In the data rows, 128 means zero.
Here are some points:
[113,085,131,138,125,120,121,094,114,148,130,110,145,125,084,130]
[108,118,096,121,125,110,137,124,118,133,131,108,128,113,102,138]
[145,122,084,110,141,106,124,170,142,128,128,128,124,170,108,132]
[128,092,125,122,152,119,128,148,158,127,124,167,124,129,146,128]
[113,103,100,109,132,122,133,125,139,126,107,161,127,118,132,121]
[139,129,113,116,113,111,132,139,128,127,149,110,125,156,120,129]
[133,110,101,108,127,117,137,108,112,132,124,109,131,123,113,133]
[156,191,128,136,131,101,125,139,113,132,133,110,125,142,108,123]
[147,152,156,098,136,110,115,132,118,133,163,126,129,173,121,130]
[110,095,065,127,127,127,133,125,118,134,120,126,136,122,090,134]
[112,118,105,137,127,119,150,110,113,131,118,111,144,129,113,131]
[115,116,090,125,126,109,132,117,122,127,113,124,126,127,119,126]
[104,118,118,121,127,126,130,116,113,124,123,116,127,121,105,129]
[115,089,138,120,130,142,127,076,135,115,110,163,122,119,175,128]
[180,115,072,125,162,102,126,171,121,130,163,083,121,185,093,126]
[129,186,120,140,176,112,126,163,112,122,132,087,127,134,069,122]
[126,131,100,122,132,116,128,139,112,129,129,105,128,134,084,122]
[115,117,088,129,124,115,127,100,103,114,111,109,121,119,106,122]
[114,088,168,119,101,118,126,087,127,122,109,143,127,103,140,122]
[152,198,096,151,134,121,127,175,110,140,162,087,122,187,086,125]
[118,121,115,119,132,123,128,115,132,125,127,128,125,125,111,128]
[115,125,135,120,121,125,121,118,111,112,123,110,118,120,120,128]
[135,185,030,124,144,110,128,157,098,127,130,096,123,152,090,127]
[127,140,109,129,133,117,128,138,124,128,143,133,124,136,123,126]
[125,103,085,111,136,112,130,119,156,128,124,140,128,120,144,127]
[132,156,064,162,129,114,126,127,099,122,125,105,128,109,077,125]
Then 12 other points, each followed by its number:
[164,212,111,127,163,090,128,214,122,128,181,109,124,179,107,127] 0
[122,110,255,136,106,215,127,118,222,095,109,245,108,122,193,109] 1
[202,105,196,089,121,141,119,130,146,117,112,153,118,130,226,124] 2
[124,126,098,134,127,117,127,113,119,127,120,114,125,114,126,131] 3
[122,152,049,170,123,128,130,133,092,124,122,117,127,114,092,127] 4
[149,104,213,092,125,130,127,143,163,128,125,192,126,120,172,124] 5
[115,213,097,184,123,112,127,118,095,131,127,124,124,124,121,123] 6
[115,137,141,120,126,125,122,118,115,116,121,109,124,128,124,122] 7
[137,110,177,137,117,131,134,110,133,140,128,142,154,117,148,157] 8
[100,058,167,117,127,157,126,102,140,130,127,113,123,121,152,126] 9
[126,108,114,156,136,117,101,107,106,171,127,108,182,124,119,171] 10
[195,116,185,116,170,118,128,180,124,128,152,121,129,156,132,126] 11
Which two of these numbered points are nearest to each point below by angle, seen from the average point of the first points? Their numbers follow each, nearest first.
[123,107,186,111,131,111,122,166,136,127,127,177,118,125,180,121] > 5 2
[117,150,146,111,132,111,114,125,117,129,137,110,122,167,122,131] > 7 11
[163,255,111,142,142,097,128,218,098,152,168,098,124,198,095,129] > 0 6
[117,132,069,169,123,118,130,107,082,136,118,104,133,124,063,141] > 4 6
[141,192,094,133,148,093,126,171,112,130,162,094,122,137,089,127] > 0 6
[104,131,120,126,129,124,128,107,117,122,122,103,126,118,108,128] > 7 3
[100,103,091,134,118,122,130,108,108,132,112,125,138,117,123,128] > 3 9
[126,160,044,168,132,117,117,161,113,128,148,104,122,145,091,127] > 4 6
[109,083,224,107,090,234,120,083,197,113,093,242,118,124,242,119] > 1 5
[111,075,255,091,097,255,115,092,255,097,096,213,118,106,237,103] > 1 5
[144,111,177,139,127,141,132,121,129,163,123,132,169,124,130,144] > 8 5
[124,214,119,169,121,091,126,112,117,123,121,100,122,133,108,121] > 6 0
[148,163,079,144,153,124,123,228,090,126,157,119,122,158,108,127] > 0 11
[159,091,180,086,128,120,127,134,135,126,120,145,119,122,179,123] > 2 5
[150,124,148,103,129,127,125,143,147,131,125,158,120,127,146,121] > 5 2
[130,109,098,157,128,122,128,111,113,168,124,102,162,124,121,161] > 10 3
[091,098,063,192,124,118,128,135,098,125,132,102,134,105,095,140] > 4 3
[119,097,224,113,105,208,120,096,213,129,106,172,122,113,194,122] > 1 5
[108,071,117,125,127,127,128,105,122,128,116,116,141,116,123,136] > 9 8
[133,154,100,113,144,124,131,174,113,126,155,097,124,130,091,129] > 0 11
[108,160,051,140,130,117,125,105,110,123,124,112,123,125,099,123] > 4 6
[120,139,093,126,137,127,130,128,116,126,142,109,125,135,092,125] > 4 6
[170,129,151,110,131,118,125,142,114,137,143,123,120,151,106,134] > 11 2
[213,136,150,113,169,103,123,148,129,128,155,131,115,167,146,126] > 11 2
[122,077,167,151,128,130,166,108,127,162,124,128,190,122,126,161] > 8 10
[154,119,172,113,126,121,122,170,199,127,127,207,121,125,182,115] > 5 1
[145,106,136,104,128,124,127,126,138,120,130,167,126,107,157,124] > 5 2
[115,186,103,206,128,097,121,153,098,127,135,079,123,122,118,126] > 6 4
[154,117,156,085,124,155,129,121,128,124,118,180,123,116,191,123] > 2 5
[207,133,161,102,127,121,121,163,127,133,138,124,121,147,136,125] > 11 2
[135,135,129,124,126,117,125,125,117,122,122,110,131,124,129,115] > 7 2
[182,129,186,112,130,122,111,208,149,129,134,140,116,165,164,124] > 11 2
[157,098,204,103,123,143,129,126,175,117,117,172,126,116,254,123] > 2 5
[135,126,128,114,122,103,125,123,119,118,121,120,123,125,123,124] > 2 7
[116,128,135,165,129,123,128,129,119,136,123,129,137,113,109,130] > 8 10
[128,142,077,240,130,100,126,116,102,195,123,082,182,122,117,227] > 10 4
[113,095,178,111,090,255,124,124,255,118,116,183,116,140,255,105] > 1 5
[115,146,112,102,133,100,130,144,122,124,148,110,125,154,102,126] > 0 11
[125,127,119,120,128,121,128,126,113,123,124,120,124,128,126,125] > 7 2
[093,120,106,125,129,108,134,110,102,129,120,110,130,117,125,132] > 3 7
[134,114,102,148,129,121,142,131,119,161,122,129,168,122,125,149] > 10 8
[120,191,051,171,129,122,127,122,100,125,130,099,120,122,090,126] > 4 6
[139,104,182,121,123,137,121,129,163,118,124,147,128,126,182,128] > 5 2
[133,077,126,097,101,210,124,092,255,101,101,249,119,105,169,122] > 1 5
[111,131,141,131,124,124,127,105,115,131,124,115,131,116,121,136] > 7 8
